In the data rows, the value 128 means zero.
Each row has a hidden score. How much does it go up from the first row of each pair to the second? 15 means little or no change, 30 a big rise and 0 a big fall. The score is a weighted sum of the row's numbers plus the product of two more (or one squared), each taken from its middle value.
[ 64 196 148 163 112 148  99 114 151 131 137 110 125 169 100 139 150 191
 145 121  63]
[114  81 125 177 107 162  89 120 156 100 125 185 222 119 135 174 101 169
 117 154 122] -> 20
[172 108 127  81 141  62 128 136  86 122 108 123 143  98 131 153 155  99
  94 185 231]
[111 237 109  89 164 189 172 101 132  94 119 113 105 137 148 138 174  64
 119 140  35] -> 28
[145 131 124 105 137 137 150 175  94 204 148 144  92 113 116 118 162 104
  96 131 109]
[156 167 126 100 111  82 157 193 101 170 228 116 125  97 144 155 215 108
 123 161 175] -> 7
[195  90  74 101 123 111 160 162  70 107 147  99 161  52 150 132 138  52
 122 231 185]
[150  93  98 130 123 143 157  96 104 106 132 115 134 117 135  84 122 113
 152 174 146] -> 9
[195 118 115  56 131  69 139 179  56 191 144 116 120  89 131 128 168  56
 108 186 153]
[144 131  98 109 124  92 123 172 111 134 105 128 115 134 163 171 157  91
  91 168 145] -> 19
[ 79 197 155 185 140 183  96  40 168  61  59  79 130 194 113 100  59 159
 133  69  71]
[156 123 125  92 135 109 122 125  93 160 159  98 113 110 129 125 170 132
 142 166 182] -> 14
[117 137 137  97 145 138 107 112 111 114  89 119 136 140 122 120 143 124
  99 145 149]
[ 90 178 149 134 106 100 125 100 158  93 134 117 148 167 141 139 136 119
 124  72 119] -> 10
[116  92 117 129  91 173 125  99 134  69 131 148 178 104 134 199 141 147
  78 182 101]
[110 154 131 124 185 148 120  98 124 124 138 108 106 137 119  79  91 147
 172 125  88] -> 4
[151  66 101 107 127 128 159 131 113 141 160 147 148  82 138 121 122  96
 121 154 125]
[175  77  99  62 110  79 165 176  61 186 128 160 118  76 144 128 143  67
 139 156 170] -> 17
[132 141 143 136 132 118 109 114 165 171 143 121 144 142 118 141 119 143
 100  89  95]
[168 104  77  97  89  82 157 173 100 182 167 157 110 100 148 144 185 103
 105 161 171] -> 19
[104 133 106 145  98 123 112 119 166  67 151 173 122 142 129 148  88 129
 131 107 148]
[102 124 129 177 121 139 114 105 152  59 127 109  98 161 127 131  93 180
 117 102 139] -> 10
[ 75 172 163 182 154 203 105  58 170  49  63  99 131 195 120  77  61 180
 160  89 106]
[200  80  88  68 159  82 159 186  49 130 123 143  72  63 150  99 165  59
  89 178 189] -> 19
[124 155 145 119 139 134  98 114 123 120 131  98  96 153 104 103 105 131
 138 131 136]
[ 61 151 177 198 155 186  97  38 204  70  56 107 122 185 112  97  71 178
 196  70  86] -> 14
[ 86 165 145 160 149 112 100  84 172  44  97 124 111 191 106 102  91 167
 126  77 121]
[ 31 216 181 214 145 165  85  47 212  83  16 106 127 221 117 107  90 225
 123  57  99] -> 13
[164  76 109 114 125  96 143 191  73 168 174 152 147 111 146 150 199  77
 144 170 127]
[ 76 194 167 139 169 159 103  78 154 106  83 136 116 170 119 136 119 138
 101 115  94] -> 14
[ 94 163 131 147 145 170 100  86 144 103 105 117 127 145 127  89  98 155
 134  96  87]
[125 131 128 101 140 168 100 114 126 160  82 179 131 140 113 109 128 112
 147  95 132] -> 21
[160  57 114 138 128 105 148 146  89 151 134 153 139  75 138 101 138 118
 158 159 166]
[121 101 126 154 150 164 126 127 129 149 148 131 131 126 137  97 103 137
 154 122 133] -> 19
[100 138 168 133 147 117  92 107 154 108 105 129 135 178 117 116  91 160
 143  87 118]
[176  92 131  80 148 125 150 158 101 186 190 118 133  71 117  93 118  85
 137 148 149] -> 18
[ 76 156 163 182 103 143  93  92 175 130 103 126 169 181 121 112 130 190
 147  92 108]
[114 155 127 134 192 178 168  87 145 129  55 154 133 113 126  90  75 143
 203  94  60] -> 18
[123  88 113 149 121 101 109 127 157 126 163 175 138 162 129 160  86 153
 146  67 121]
[ 93 178 178 180  73 107  62  92 178  82 127 109 171 192 122 156 123 176
  96 146 125] -> 11
[170  83 100  94  70  84 147 185  81 213 131 167 116 106 140 106 154 103
 161 143 182]
[114  97 113 138  87 148 123 148 142  86 132 143 222  96 159 232 120 139
  99 184 112] -> 22
[107 135 137 182  81 134 105 125 168 147 128 152 154 118 126 162  79 182
 151 130  96]
[122 113 162 126 152 144 136 109 142 180 134 156 140 157 108 106 111 126
 147  89 137] -> 21
[161  94 125 104 144 105 154 124 102 121 153  98 115  81 128 146 125  79
 132 142 159]
[164  54 121  75 133 106 130 128 101 170 138 102 113 115 122 123 116  55
  87 151 148] -> 19
[131 175 147 137 158 150 119  92 130 122 117 145  87 137 137  81 173 143
 128 127 121]
[ 77 180 162 192 105 152  88 108 171 104  79 113 161 195 122 124 106 163
 115 109  70] -> 17
[163 107 115  82 132 129 141 142 103 146  94 129 128 113 120 124 162 105
 157 149 156]
[ 74 172 139 191 163 176  99  35 190  63  56 110 131 170 129  91  42 148
 171  51  43] -> 14
[179  65 119 117 141 103 123 131  86 145 115 148 112  83 123  90 122 102
 175 185 221]
[144 123 138 113 142 158 126 107 103 109 111  80  83 135 112 112  81 112
 109 159 114] -> 21
[162 124 133  71 197 123 122 166  84 169 161 119 142  99 135 143 177 128
 106 207 158]
[168  96 120  92 131 124 168 208  88 202 111 178 128  96 147 139 203 119
 140 162 103] -> 16
[146 144 158 130 150 126 130 133 128 144 101 121 164 100 134 100 145 133
 147 161 128]
[103 150 157 125 110 108 112 102 173  64 119 128 132 174 122 148 109 157
 103  91 123] -> 15
[ 65 168 160 195 143 187  95  39 183  84  97 108  90 171 112 104  55 182
 171  65  95]
[161 145 113 104 136  90 143 167 111 131 136 136 125  73 142 138 206  92
 116 180 137] -> 16
[161  88 110  73 130 131 171 130  96 113 203  97  64 136 133 151  92  64
  86 150 124]
[ 83 191 156 163 145 137 111  94 164  34 110 112 159 151 144 163 137 154
 127 147  97] -> 9
[ 68 122 146 155 122 137  79 119 179 139  79 143 129 162 120 133 128 150
 154  84 150]
[186  69  87  62 126 105 161 189  71 148 219 150  86  86 139 127 127  37
 116 158 112] -> 18
[174 150 107  96 111 124 170 172 100 104 171 113 113 118 134 136 145 111
 139 164 101]
[163 104 164 102 136 105 126 122  99 147 125 133 157 102 130 112 142 104
 162 168 167] -> 16
[119 155 142 108 145 116 142 163 117 124 133 105 148 110 131 176 161 141
 139 174 158]
[202  68  62 101  91  36 179 255  55 219 186 175  63  57 149 166 201  77
 143 176 167] -> 14
[217  76  80  70 158 108 180 218  48 168 151 140  96  51 129 101 137  52
 120 187 177]
[132 131 117 140 184 156 161 133 113  83  91 143 138 113 152 123 130 112
 180 105 147] -> 16
[ 98 115 148 199 129 164 109 100 157 128 102 162 189  95 140 176 111 189
 118 141 113]
[194 122  28  46 141  87 210 239  73 138 207 161  90  55 151 163 190  75
 148 170 168] -> 14
[193  78  93  65 168 127 173 171  47 180 154 166  55  58 143  95 128  48
 161 190 170]
[143 114 128  97  93 136 112 168 109 182 113 135 125 123 117 127 137 116
 150 142 106] -> 11
[127 144 129 107 131 130 108 118 131 133 117 108 103 130 129 124 145 150
 109 124 105]
[128 136 103 141 112 130 150 151 139 121 143 134  81 132 119 134 122 142
 138 121  96] -> 13
[115 115 122 142  94 121 126  89 172  80 123 100 129 168 124 123  78 117
  91  45  82]
[123 117 130 132 160 105 112 124 128 169 123 129 121 124 128  91 121 127
 154 126 202] -> 5
[101 146 141 112 124 123  93 128 158 160 111 143 148 132 126 125  76 118
 120  56 110]
[120 138 137 149  68 102 141 129 153 178 152 125 129 150 125 129 126  96
 115  94 111] -> 9
[161 119 116 101 109  84 126 169  93 205  76 178 127  97 137 116 160  79
 126 116 159]
[ 99 155 162 144  86 125 122 113 129 102  86 110 176 135 138 143 157 125
  72 148 112] -> 15
[105  90 121 141  47 135 127 107 152 130 123 158 200  88 139 176 110 138
 132 149  97]
[136 137 132  86 120 123 141 180  82 182 203 122 104 116 129 149 153 111
 130 174 101] -> 19
[187 145 108  99 147  83 157 169  77 140 125 148 113  83 147 134 218  82
 160 157 237]
[105 147 164 123 128 141  67 102 123 180 113 130 114 142 103 102 120 132
 138 108 151] -> 16
[205  37 102  56 176  95 144 204  42 185 150 156 109  51 137  78 146  55
 133 174 249]
[ 78 161 124 154 131 202 129  48 164  81  20 113 166 158 119  85  84 151
 166 108  52] -> 16
[103 128 158 165 119 139  89 105 161  93 106 130 124 176 125 105 106 192
 135 102 121]
[187 101  94  73 181 107 146 171  87 169 100 153 113  86 137 100 115 120
  94 135 161] -> 20
[148 107 118  99 159  92 146 147 106 125 142 135 129  95 140 147 193 105
 122 182 186]
[ 79 159 129 178  82 132  99 119 181  91  86 118 141 185 122 119  99 188
 149  43 127] -> 17
[104 199  92 139 150 157 146 107 150  77 112 143 123 144 147 132 156 164
 205 100  70]
[121 162 138 115 176 113 127 137 133 137  77 123 112 127 126 123 123 134
 107 111 143] -> 17
[202  72  81  72 134 104 156 161  77 132 143 123 168  97 147 111 137  60
 110 159 173]
[ 63 204 155 141 147 119 104 114 189 109 102  97 138 188 118 123 138 147
 112  63  56] -> 14
[159  86 132 117 143 135 114 121 121 184 127 153 103 117 118  97 115  90
 172 108 153]
[151 154 127 117 107  90 152 176  91 145 145 152 112 128 139 152 136 122
 156 163 105] -> 10
[ 81 146 143 166 128 127 100 138 167  99 163 115 111 173 111 113 129 156
  85  78 114]
[ 87 143 115 164 122 140  96  92 194  31 125 114 102 172 118 104 102 155
 112  73 115] -> 17
[170 110 118  72 111  86 124 186  77 187 144 165 120  98 132 142 150  94
 147 163 148]
[111 192 161 151 112 123 127 133 149 135 140 114 118 164 119 130 149 135
  87 136  90] -> 10
[ 70 178 130 183  97 205 100  53 181 149  36 155 195 148 127 164 126 201
 161 113  84]
[102 124 118 159 107 118 120 111 176 147 115 120  83 153 119 118  70 145
 126  56 148] -> 9
[102 157 165 155 140 162 104 125 121  82 114 101 124 144 109 134 120 156
  97 128 141]
[166 108 136  92 121  97 116 133  94 165 147 137 126 116 120  96 115  89
 140 135 182] -> 9
[ 97 143 107 170  84 129 119 121 158 161 108 175 130 131 123 160 118 182
 109 136 114]
[160 153 123  69 130  98 139 142  86 104 180 143 145 114 129 160 162  76
 112 176 143] -> 22
[141  75 119 148  91 136 127  88 137 141 100 165 156 153 129 134  90 122
 118 120  69]
[200  92 101  84 133  95 161 175  61 190 158 163 114  57 133 115 159  69
 164 158 186] -> 18
[108 119 142 125 118 115 139 107 141 121  73 104 121 154 143 145 146 143
 104 147 129]
[100 169 137 152  97 139 109 106 178  68 145 120 122 182 122 117  39 171
 119  79  97] -> 14
[ 86 164 121 136 121 123 118 114 160 118 168 132  91 149 127 132 123 142
 107  90  97]
[ 96 166 141 188  90 161 109  92 166 129 106 133 144 119 131 136 110 205
 107 117  89] -> 11
[121 129 115  97 149 133 118 137 135  93 169 120 126 140 125 137 113 101
  86 114 120]
[ 98 169 164 131 124 131 122  78 142 106  85  83 121 160 110 143 116 143
 128 119  78] -> 5
[111 104 118 124 128  97 119 139 139 167 163 135 139 144 126 139 141 119
 109 106 180]
[124 121  97 108 109  96 127 146 171 129 196 123  93 157 116 135  56 155
 132  77  98] -> 10
[ 68 173 131 130  88 123  94 142 169 161 143 138 156 163 140 199 121 158
  93 106  41]
[ 95 172 151 136 108 145 113  90 168 107 172 127 100 168 122 118 131 152
  87 108  72] -> 10
[105 112 156 182 103 118 108  86 178  89 134 115 165 166 120 148  99 158
  79  99  95]
[134  76 114 119  97 104 120 131 127 140 139 139 218 101 148 197 118 142
 117 130 136] -> 21
[155 131 113 108 126 138 158 162 113 165 179 161  89 141 125 104 133  88
 133  75 100]
[129 141 136 122 190 110 106  93 129  83 120 106 133 174 119 131 124 123
 103 121 124] -> 8
[ 97 109 156 145 103 118  92 149 157 149 119 140 153 169 124 142  89 143
 111  59  83]
[165 157 133 118 151 137 117 130 112 148 162 116 110 111 119 107 141 128
 131 177 138] -> 6
[149 122 131 115 131 126 126 144 107 111 138 127 151 110 135 135 131 124
 140 164 161]
[191 101  73  45 176 112 156 183  70 119 208 154  78  71 129 140 145  45
  94 180 145] -> 22
[143 113  99 142 132 123 145 161 124 186 174 165  77 149 129 126 119 117
 159  86 100]
[141 110 120 122 128 103 150 189 109 175 134 184 146 138 132 126 179 120
 138 116 124] -> 18
[177 110 126 115 108  89 144 160  81 153 163 147 130  82 143 142 168 116
 141 174 167]
[ 94 161 135 215 108 149 103 103 172  96  92 158 195 148 135 141  94 219
 113 122 128] -> 7
[149 112 113 113 129 116 154 172 102 166 148 115 141 106 124 143 150  98
 112 181 130]
[199 145 131  66 122  92 158 153  67 161 173 121 121  83 119 116 157  71
 136 194 156] -> 9
[195  87 103  65 156  53 143 193  45 157 151 142 112  56 144 141 158  84
 150 202 222]
[168 100  80 109 170 157 204 150  74  78 122 111  84  87 146  67 141  92
 156 160 125] -> 20
[210  94  84  96 123  70 153 199  67 171 128 140 116  61 144 116 171  56
 130 158 176]
[104 154 139 135 143 133 137 136 136 136 152 113  84 158 126 126 153 146
 112  97 129] -> 13
[150 153 179 129 137  98 113  96  93 146 104 130 133  98 128 127 161 118
 131 184 195]
[ 99 204 110 109 134 160 115 138 135  89 168 119  74 169 118 128 159 165
 125 134 115] -> 8
[120 111 114 125 197 162 147  98 123 144  62 147 102 123 120  85 110 134
 202 111 129]
[142 128 122 146 137  94 136 152 113 109 175 114 123 125 116 135 164 118
 124 155 144] -> 10
[113 180 148 127 149 120 114  73 135 118 135 152  87 121 120  96 140 128
 145 117 158]
[104 128 121 168 128 183 101  96 156 107 127 105 165 140 122 160  60 153
 103 123  78] -> 20
[102 140 181 140 107 158  92  91 144  84 103  72 137 162 109 143 145 170
  70 165 146]
[ 90 161 145 140  90 118 113 125 177 108 157 132 170 163 143 191  77 168
 115 123  97] -> 8
[118 146  83 123  96 185 135 151 140 118 118 166 195  76 137 235 137 144
 102 192  49]
[ 95 142 165 132 149 141 131  92 157  60 127  90 151 163 140 155 126 133
  91  95 104] -> 11
[166 111 112  63 155 101 145 186  65 132 172 138 128  65 136 127 141  65
 114 197 126]
[ 99 163 162 133 154 159  91 103 154 105  76  76 159 164 126 128 150 130
  88 123  99] -> 16
[114 156 132 123 148 117 115 129 124 125 154 115 101 138 119 134 131 159
 138 117 124]
[175  64  80  56 128 100 163 190  53 150 195 146  89  84 136 125 163  55
  90 190 179] -> 26
[ 68 130 139 179 149 127 127 143 176  79 127 139 140 168 137 164 127 161
  96  75  96]
[147 126 141 114 140 136 139 151 105 156  68 118 154 115 136 132 122 127
 137 128  90] -> 15
[163 105  98 112 124 111 125 151  97 133 110 109 107 126 136 124 136 123
 128 156 131]
[152 124 140 112 123 121 139 149 100 160 150 177 129  99 124  83 114 101
 154 133 155] -> 15
[131 162 132 152 172 143 142 125 114 130  87  94 161  96 140 115 163 128
 162 136 109]
[102 169 137 174 110 124 119  92 153  63  70 108 121 150 132 146 131 152
 123 132 105] -> 11
[138 172 156 132 153 120 134 169  97 135 136 120 137 106 140 149 165 115
 136 162 132]
[125  38 106 103 110 140 154 154 133  54 148 144 167  77 143 183 172 114
 127 141 164] -> 19
[194 116 138  83 124  94 131 142  67 172 123 121 129  79 136 116  82  67
 121 172 110]
[198  62  75  52 151  79 166 169  66 103 196 117  59  94 133 109 109  57
 153 149 183] -> 15
[135  93 122 140 149 140 110 143 119 174  82 142 127 137 118  98 122 162
 156 117 120]
[136 146  99 105 122 113 161 118 103 128 131 102 120 104 134 123 176 117
 111 175 144] -> 14
[ 85 162 164 149 108 149 113  69 162  72  81 129 153 137 148 170  70 112
 118 112  74]
[123  91  96 142 150 161 128 120 152 101 128 133 177 125 132 153  92 152
 142 111 118] -> 10
[206  39  46  49 156  57 149 232  73 137 191 154 122  47 152 117 111  45
  94 131 207]
[162  71 105  85 184 122 144 162  86  78 102 145 126  75 138 131 153  84
 114 176 185] -> 8
[131  98 143 115  86 128 110 117 146 122 161 126 111 148 120 131 129 122
 112 102 122]
[ 98 127 156 164 139 155 124 144 132 133 111 132 115 107 121 133 147 166
 147 164 112] -> 16
[129 141 121 128 200 163 124 108 115 146  87 163 120 100 121  62  91 136
 196 141 135]
[ 76 165 132 181  69 137 101  95 174 130 138 112 141 183 124 156 101 185
 110 112  85] -> 10
[ 93 170 166 178 116 127 114 128 174 102 142 112 150 197 124 137 115 147
  62  79  69]
[144 103 103 123 152 136 146 135  97  98 124 126 120  91 142 114 117 118
 124 161 147] -> 15
[190  66  88  66 145  98 172 169  70 111 145 103 127  82 143  90 109  75
 113 175 147]
[ 90 147 141 133 111 139 141 103 149 144 125 125  97 152 121 136 147 147
 118 104 135] -> 9
[173 117 131  77 110  87 140 173  93 125 149 145 151  61 146 167 211  85
 158 183 200]
[ 68 183 140 159 215 187 129  47 175  70  29 135 124 169 122  67  87 166
 194  74  96] -> 11
[117 116 135  96 130 137 111 111 166 140 111 131 162 160 125 113 105 107
 119  58  87]
[121  83 110 106 153 126 162 167 111 141 150 150  89 133 135 128 168 125
 143 110 104] -> 11
[159 158 121 102 127 101 140 148  97 130 178 141 102  84 136 140 202 110
 126 181 163]
[115  92 126 139 167 115 149 150 165 154 203 138 104 129 117  96  96 130
 124  48 145] -> 18
[121  91 140 171  18 147 110  81 148  88  83 166 215 103 147 189  93 153
 124 133  96]
[ 85 176 136 181 104 129 110 121 175 117 144 112 116 182 122 124 133 151
 118  89  48] -> 12
[ 69 153 146 181 129 172  98  47 164  77  49 146 189 113 120 161  42 187
 135 116  78]
[ 59 170 136 203 158 154  98  32 215 101  55 107 133 192 117  75 104 178
 131  47  51] -> 14
[143 108 118 111 138 117 140 168 105 165 183 125 140  91 132 113 188 122
 124 144 150]
[127 121 123 163 126  94 114  84 150 109 170 146 166 131 144 146  78 141
 110 155 177] -> 4
[ 60 170 160 180 117 128  89  79 210  89  94 118 113 198 107 112  87 180
 121  79  91]
[104  97 149 189 125 130 101 100 164 175 108 154 119 168 120  73  95 162
 145  96 102] -> 12
[165 120 104  94 111  79 149 203  82 189 167 162 184  79 141 132 191  96
 163 169 185]
[160 114 111 108 147 122 133 186 100 149 148 117 133 109 136 138 146  88
 107 166 183] -> 21
[199 101  85  72 136  58 158 200  63 180 138 112 109  86 152 148 206  51
  98 190 217]
[ 72 164 182 169 146 151 128  69 182  99 125 118 114 180 126 127  88 178
 109  59 114] -> 9
[110 158 132 131 139 121 125 129 138 108 112 123 111 158 138 145 112 116
 112  82 114]
[144 110 110  86 159 147 175 164  91 123 116 136 125  74 147 147 180 122
 148 193 133] -> 17
[ 70 195 156 148 131 108 102 128 199 130 108  97 135 199 121 132 122 147
 115  22  40]
[132 116 123  97 135  99 130 119 142  56 163 101 111 151 139 177 121 106
 111 111 134] -> 10
[157 105 152  95 133 120 125 108  92 162  95 111 114 120 124  79 130  91
 159 143 173]
[ 78 154 119 135 176 144 119 132 169 105 159 100  94 161 125 159 147 154
 112  51  88] -> 17
[189  79  93  45 181  94 177 136  69 111 163 121 104  77 133  88  97  34
 132 134 177]
[ 56 189 170 207 123 181  89  42 223 106  89 108 130 191 106  87  68 181
 119  29  50] -> 10
[232  74  60  28 168  56 193 203  67 117 227  98 106  78 147 103 165  18
  94 154 183]
[104 146  89 126 137 132 118  81 135  92  89 129 143 149 136 108  95 131
 126 137 113] -> 7
[115 174 115 177 128 133 131 101 126 103  53 143 140 129 145  98 151 132
 160 159 108]
[180 122 118  74  83  88 138 157  75 130 150 129 119  90 133 140 166  50
 123 183 170] -> 20
[130 110 117 110 156 151 149 120 113 118 143 109  95 104 130 113  92 112
 109 135 156]
[ 81 136 136 161 141 138 109 126 170 125 121 123 136 170 133 162 156 158
 115  77  88] -> 14
[ 84 146 179 143 110 135  98 102 168  81  98  90 135 178 126 119 104 165
 146  49 130]
[ 84 185 157 145 155 160 112 101 165  94 157  93 116 151 123 129 147 136
 119  68 121] -> 18
[115 169 122 189 206 131 115  61 158  45  36 128 124 142 130 119 160 156
 227 111 143]
[110 127 147 140  87 139 111 123 157 201 148 137 142 149 111 120  93 127
 117  77  73] -> 20
[118  19  97 151  82 119 120 132 143 127 132 175 204  53 148 181  82 143
 120 154 145]
[146 142 107  98 131 130 162 145 103 114 145 140 121 113 131 137 160 113
 148 157 149] -> 15
[152 123 131 144 110 119 114 123 109 108 174 115 105 131 118 116 127 131
 124 169 119]
[ 97  99 119 163  42 119 129 113 159 153 120 145 140 127 129 157 110 135
  92  83 137] -> 22
[105  77 120 175  69 130 129 134 156 122 150 119 148 136 126 189 117 166
 116 116 144]
[100 156 130 145  81 127 130 157 153 137 123 171 163 152 142 170  95 150
  99 101  64] -> 18
[180  76  64  59 101 102 191 178  68 152 169 117 106  68 146 153 193  74
 137 199 158]
[ 86 193 189 182 129 149  81  98 193  83 150  96 143 189 110 141 119 193
  82  84  88] -> 6
[188  73 104  64 142 103 162 159  71 211 202 143 100  63 119 123 132  90
 118 168 173]
[135 124 187 144 121 146 120 124 112 112 147 126 121 113 105 101 128 134
 142 106 152] -> 18
[ 97 144 127 175 117 145 113 117 149 125 135 101 205 138 155 212  86 141
  91 152 111]
[139 111 122 116 118 117 150 155 112 120 124 157  70 126 132 109 120 121
 134 127 153] -> 11
[100 102 143 161 132 149 120 131 139 119  91 135 139 150 121  94 138 171
 138 138 132]
[101 187 165 146 120 165  85  82 179  99  99 114 119 195 102 118  83 149
 163  88  71] -> 12
[ 75 201 180 171 144 151  96 100 193 114 109  95 113 187 103 123 110 194
 121  49  63]
[135 135 113 100 129 129 136 113 113 145  90 112 121  92 133 131 156 110
 141 161 153] -> 22
[131 119 105 131 152 184 142 125 105 113  28 113 117 109 142 133 141 143
 151 156 106]
[113 130 137 137 123 151 100 112 163 140  96 110 134 172 104 110 125 152
 114  98 134] -> 7
[115 184 130 153 155 120 126 115 144  72 161 148 115 142 129 109 104 146
 147 103 168]
[138 100 123 116 121 100 142 135  88 162 163 154 125 110 144 144 137  92
  93 129 152] -> 27
[102 168 162 146 143 118 114  96 155  76 110 114 152 170 121 133 117 163
 128 111 111]
[155 160 120  93 125 125 139 156 101 218 137 142 126  85 144 141 201 113
  92 156 125] -> 26
[165  80 143 105 138 112 149 148 103 155 169 122 109  84 132 129 138  94
 129 144 160]
[129 157 135 136 124 134 126 143 114 173 207 130  91 118 112 122 146 138
 141 114  97] -> 12
[106 114 131 148  82 122 103 107 158 148  94 120 175 139 128 179  64 174
 145 104  81]
[105 189 172 137 126 132 118  90 140  30  96  73 127 164 125 149 140 171
  78 137  85] -> 17
[216  73  69  57 160  85 201 172  44  99 126 130  59  75 152 142 176  40
 116 211 211]
[119 153 120 126 154 124 130 113 131  99 113 121 119 139 135 126 150 134
 157 146 164] -> 8
[179  49  36  71 176 134 206 195  58 110 171 172  91  54 159 130 168  90
 123 163 116]
[ 90 199 149 141 170 153 111  96 161  50  91 114 128 157 133 152 141 142
 133 147  97] -> 8
[142 104 135 114 117 147 135 152 113 176 148 112  86 127 118 117 115 120
 114  82 106]
[180  56  74  86 136  79 136 188  88 153 180 151 112  76 142 123  98  81
 123 145 154] -> 12
[ 84 143 146 179 158 161 125  58 158  82  63 121 149 179 113  80  74 170
 188  89 118]
[191  88 117  84 131 118 149 184  78 156 148 121 131  69 128 116 178  68
  99 179 163] -> 25
[184  94 125  90 107  90 126 166  86 157 150 112 156  57 136 156 197  95
 137 162 212]
[116 131 171 169 139 146 100 119 130 138 136 135  97 157 108  87 137 149
 125 142 134] -> 9
[181 155 123  78 125 124 144 191  92 192 148 165 143  51 145 121 205  75
 138 161 184]
[ 82 166 148 152 180 165 145  68 150  78  93 132 120 171 131 131  81 152
 174 117  75] -> 10
[102 130 143 148  92 134  78 114 164 169 103 143 165 166 114 132  85 157
 155 111 119]
[186 173  97  68 140 142 182 143  82  70 184 108 125  63 155 180 167  68
 103 182 108] -> 25
[184  78 102 100 115 104 133 145  84 137 151 119 127  74 148 126  99  65
 148 207 168]
[106  95 122 143 166 146 131 121 142 124 119 146 139 161 126 103 122 148
 152  71 159] -> 17
[103 187 164 149 117 129 103 123 146 157 118 125 141 161 132 157 164 140
 128 127 137]
[100 128 160 137 120 127 108 129 139 140 129 108  91 145 108 121 120 145
 113  89 106] -> 13
[179  88  71  67 105  76 184 188  74 163 201 142 106  97 144 154 224  81
  82 153 158]
[129  92 130 134 115 110 143 115 129 147 142 148 109 119 122 109 123 114
 123 124 181] -> 11
[149 128 150  94 112  88 119 141 107 139 169 112 125 114 130 129 166 113
 125 165 135]
[ 93 165 155 194 148 147 124 116 166  81 123 123 113 218 112 135 144 187
 173  97 106] -> 12
[170  69 127  55 138 101 149 203  75 244 123 146 171  78 132  99 158  63
 142 170 189]
[ 72 187 177 162  96 142  85  69 179  65 138  99 158 220 115 160 112 170
  73 108  89] -> 5
[105 147 152 162 103 162  95 107 166 124 179 134 183 150 127 181  98 167
 107 161  90]
[148 125 156 105 145 142 122 147  98 129 130 139 125 112 130 125 134 141
 149 179 159] -> 22
[182 112  79  44 145  95 167 212  69 139 229  97 162  62 158 164 198  53
  76 183 177]
[ 66 145 153 210 194 179 101  31 168  82  56 102 142 165 109  71  77 174
 174  86  85] -> 4
[115 107 106 104 129 157 156 190 125 161 174 140  70  98 127 133 152 118
 123 121 135]
[152 114  95  97 122 100 157 180  97 207 165 149 122  69 142 174 200  99
 121 171 131] -> 10
[136  37 113 131  55 124 104 123 137 159  83 160 215  86 145 201  98 130
 135 151 144]
[ 44 191 173 169 139 202  91  25 219  49  65  72 138 212 111 130  61 175
 126  54  54] -> 12
[ 89 147 156 173  99 127  99 119 170 149  78 104 133 170 110 117 155 172
 111  61 117]
[140 138 121 119 111 146 133 100 114 123 135  76 134 127 120 128 119  94
 137 164  57] -> 16
[ 92 141 170 157  36 147 110  84 174 125  78 134 177 129 133 198 134 170
 131 156 111]
[121 182 120 106 124 149 157 137 135 130 161 121  50 137 124 126 152 133
 121  85  85] -> 14
[113 119 107 121 134  98 108 142 162 112 193 128 111 163 131 149  83 132
 114  66 147]
[227  77  70  47 142  77 164 198  50 209 189 155 100  59 129  95 168  34
  82 151 150] -> 21
[132 123 157 155  97 151 117  81 138 118 106 113 102 160 102 102  71 154
 163 116 126]
[133  88 124 159  42 142 107 110 157 127 111 185 195 112 128 184 143 140
 132 183 121] -> 19
[ 86 163 165 168  78 123 105  84 177 112  99 103 174 194 112 145  85 175
 112 111 100]
[ 98 109 138 188  68 110 109  88 173  95  75 148 136 163 116 130  41 181
 130  92 106] -> 14
[ 79 125 147 170 130 122 104 139 176  88 141 123 145 172 120 124 167 183
 103  53 108]
[133 139 139 113 125 100 130 140 129 146 120 153 124 154 143 116 158 124
 138 103 143] -> 11
[ 60 179 138 189 111 181  70  17 199  27  64 115 133 213 113 135  60 178
 138  92  54]
[160 151 120  89 129 122 140 145  96 127 165 123 135 111 130 138 189  95
 105 151 146] -> 20
[118 139  74 148  96 121 124 144 161 150 120 169 173 141 125 186 124 179
 147 168  40]
[136 201 132 110 152 159 117 135 123 173 146 109 116 133 119  73 111 122
 114 106 122] -> 26
[ 95 128 167 165  43 128  84 110 161 122  91 104 219 152 132 199  90 154
  77 148  90]
[124 129 155 138 160 126 117 131 110 129 100 130 145 111 132 128 134 161
 137 139 115] -> 16
[154 154 142 115 150 119 138 149 102 153 140 132 128  89 115 121 197 108
 121 155 126]
[101 107 105 135 129 174 166 143 128 119 149 129  88 122 131 153 181 125
 119 126 144] -> 24
[158  77 130  87 144 107 175 169 101 204 145 148 124  71 127 126 163  76
 154 180 190]
[134 123 117 116 143 130 157 145 107 122 155 131  80 105 131 109 149 130
 175 103 139] -> 16
